One turn moves each row of this set onto another row. After a few examples, where does it send each row asked below?
dif:  -5.5  13.3  11.2   7.4  18.8   6.8  15.5   5.2  -2.9  15.6 -12.0  11.2  10.7  12.3 -14.3   4.4
Luga: -12.6  -8.8   9.9   6.4 -16.2  21.5 -21.1   3.3  -1.2  11.7  26.6 -13.4 -12.9   1.0  -8.6  -9.5
dutat:   8.1 -13.9  16.6  -8.5   0.5  -6.3   8.5 -10.3  11.5  14.9  13.9  -9.5  -0.5  13.4  36.9  22.7
Zoz:  17.4 -10.3  19.3  -6.3  -2.9 -15.3   2.8 -11.2   6.1  22.0  10.9  -6.2   0.2   6.2  31.6  26.9
Zisab: -17.4 -11.9   0.3   3.5 -13.1  16.8 -26.7   5.1   5.5  12.2  25.3 -10.7  -8.1  -4.8  -4.8  -6.7
zopeg:  20.0  13.1   2.7  -2.6   3.1  18.5   8.7  -2.7  -1.9   2.1   5.2  18.5 -25.9 -20.4 -11.5   4.9
vopu:  11.4 -14.5  19.0   0.2   3.8  -8.0   2.2 -11.9  10.6  16.5  15.5  -0.7  -0.1   8.4  33.8  29.0
gelon:  -9.7   9.4  10.4   1.0  20.8  12.9  13.9   4.1  -8.7  12.3  -9.8  14.8  10.3  11.0 -17.3  11.6
Vod:  29.9  11.2   8.6   0.5  14.1  13.8   2.6  -4.4   7.6   2.9  11.0  13.2 -13.1 -16.9 -20.5  10.9
refis:  -7.2  -5.1  -1.1  -1.6 -19.2  20.5 -26.6   6.6   0.5  17.7  25.2 -17.3  -5.0  -2.6  -4.1  -5.8
Lizi:   6.5 -10.8  20.6   0.0  -9.6 -10.2  -2.1 -10.7  14.7  19.2   9.5 -12.1  -0.1  17.1  28.8  29.3
Notus:   2.8  21.2   1.0  -0.8  -0.8 -10.1  -3.7  -5.4  15.0   7.2 -14.8  -0.5 -25.5 -10.7  19.6  24.6
vip:   2.3   8.4  15.4  -1.9  10.0  14.7  19.1   2.6  -0.1  18.2  -8.0  18.4  12.0  14.1 -18.4   9.1
fis:   2.6  11.1   9.4 -10.4  -2.8  -8.1  -9.9  -1.1  29.8   2.8 -18.4  -4.0 -10.9 -14.4  17.9  23.3
Pidu:   0.3  11.9  10.6  -2.3  13.7  13.3   7.7   3.1 -12.6  11.0 -15.6  13.7  10.6  13.6 -20.0   7.1
Viriz:  -9.8 -16.0  -2.5   5.0 -17.1  17.7 -17.2   7.1  -2.3  12.7  21.5 -20.0   0.0  -0.5 -13.4  -6.9
zamiz:  -3.8  -7.6  -7.7 -10.4   0.6  15.9  -7.2 -15.2 -10.1  -2.3   6.6 -32.9 -12.7 -20.8  -3.6  19.3
kivus:   2.9  -4.7 -19.4  -7.3  -0.3   7.5  -2.6  -3.7 -12.0  -5.4   8.2 -26.1 -22.5 -20.3   6.6  13.4

Luga -> dutat
Lizi -> vip
Where do these go?
Pidu -> refis
gelon -> Zisab
kivus -> Notus
zamiz -> fis

